In the data rows, the value 128 means zero.
Here are some points, each followed by its number:
array([130.,  74., 128., 106.,  92., 135., 136., 136., 165., 135.,  95.]) 0
array([160., 171., 146., 106., 142., 131., 131., 108.,  98., 132., 134.]) 1
array([168., 138., 102., 105., 100.,  90., 107., 132., 157., 181., 172.]) 2
array([136., 140., 136., 147., 149., 143., 142., 133., 125., 104., 109.]) 3
array([121., 101., 157., 128.,  82.,  40., 115., 171., 185., 188., 134.]) 4
array([136., 147., 196., 179., 154., 157., 110.,  91.,  78., 126., 148.]) 5
array([147., 144., 122., 126., 162., 188., 173., 105.,  76., 102., 151.]) 6
array([118., 118., 105., 105., 105., 100., 116., 137., 157., 146., 134.]) 7
array([132., 105.,  75.,  67.,  78.,  96.,  94., 118., 140., 168., 148.]) 8
array([136., 144., 109., 114., 170., 211., 173.,  77.,  56., 119., 201.]) 9
array([118., 126., 130., 146., 152., 138., 125., 118., 143., 158., 169.]) 10
array([109., 105., 111.,  82.,  86., 170., 191., 150.,  99.,  52.,  80.]) 11
array([118., 111., 114., 125., 118., 119., 126., 148., 147., 106.,  93.]) 12
array([119., 137., 112.,  56.,  96.,  75., 116., 130., 139., 182., 143.]) 13
array([133., 154., 129., 113., 111., 109.,  97., 110., 126., 170., 175.]) 14
Which five points above are nearest to each new point by angle? Their numbers follow each, nearest first.
array([130., 150., 162., 164., 159., 154., 146., 120., 110.,  93., 110.]) 3 5 6 9 1
array([157., 162., 199., 219., 168., 112., 120., 153., 137.,  85.,  58.]) 3 5 12 1 4
array([124., 118.,  91.,  95., 127., 134., 128., 110., 113., 104., 119.]) 11 8 9 6 12
array([124., 118., 162., 164., 102.,  98., 109., 167., 182.,  88.,  67.]) 12 4 0 3 7
array([136., 121., 106., 117., 117., 100., 119., 136., 157., 140., 122.]) 7 8 4 2 13
array([140., 138., 137., 136., 146., 136., 147., 126., 131., 117., 107.]) 3 6 1 11 5
array([123., 133., 118., 123., 128., 135., 128., 109., 114., 123., 145.]) 9 6 1 14 5
array([ 96., 112.,  84.,  78., 118., 160., 148.,  93., 107., 165., 209.]) 9 8 14 10 13
array([106., 113., 175., 190., 146., 130., 123., 140., 135.,  80.,  92.]) 3 5 12 11 0
array([156., 154., 114., 154.,  98.,  52.,  82., 168., 148., 151.,  94.]) 4 2 7 13 12
array([ 97.,  94.,  76.,  69.,  88., 128., 127., 120., 127., 159., 164.]) 8 7 13 2 14
array([121., 139., 111.,  88., 117., 119., 145., 133., 111., 137., 125.]) 13 8 11 7 1
array([128., 117., 150., 150., 135., 133., 119.,  87., 110., 105., 128.]) 5 6 3 9 1
array([133., 147., 147., 130., 101.,  78., 100., 134., 155., 152., 123.]) 4 2 7 13 14
array([129., 117., 151., 172., 194., 152., 167., 152., 125.,  67.,  63.]) 3 12 11 6 5
array([135., 132., 143., 158., 155., 155., 160., 147., 108.,  66.,  66.]) 3 11 12 6 5
array([123., 128., 111., 111., 116., 130., 127., 119., 129., 136., 143.]) 8 13 7 14 2
array([120.,  93., 192., 140.,  77.,  86.,  70.,  94., 131., 184., 213.]) 14 4 2 10 13
array([121., 128., 119., 138., 134., 118., 116., 151., 150., 115.,  77.]) 12 3 0 11 4
array([161., 173., 227., 255., 255., 208., 187., 153.,  72.,  43.,  65.]) 3 5 6 9 1
array([133., 134., 102.,  87., 131., 159., 144.,  73.,  96., 155., 200.]) 9 6 14 10 1
array([133.,  93., 107., 132., 127., 114., 136., 183., 168., 119.,  70.]) 12 0 4 7 11
array([163., 129., 163., 178., 171., 130., 135., 145., 132., 114., 105.]) 3 5 6 1 10
array([113.,  99., 101., 102.,  91., 103., 137., 174., 157., 117.,  71.]) 12 0 7 11 4
array([140., 140., 184., 163., 168., 159., 150., 147., 110.,  87.,  81.]) 3 5 6 11 1
array([129., 107.,  98., 105., 108., 105., 119., 152., 180., 172., 138.]) 7 2 8 4 13
array([114., 106.,  98., 109., 127., 142., 135., 108., 117., 133., 162.]) 9 8 10 6 14
array([140., 124., 142., 124., 102.,  90., 102., 161., 186., 190., 119.]) 4 7 2 13 8
array([153., 140., 165., 197., 169., 123., 145., 176., 144.,  52.,  21.]) 3 12 11 5 0
array([121., 136., 115.,  97., 108., 124., 118.,  93., 112., 144., 167.]) 14 8 13 2 9
array([113., 137., 101.,  83., 108., 142., 141.,  95.,  98., 125., 171.]) 9 8 6 14 13
array([141., 118.,  67.,  80., 143., 203., 140.,  71.,  38., 154., 215.]) 9 6 1 14 10
array([126., 142., 157., 175., 172., 154., 152., 134., 113.,  83.,  86.]) 3 5 6 11 12
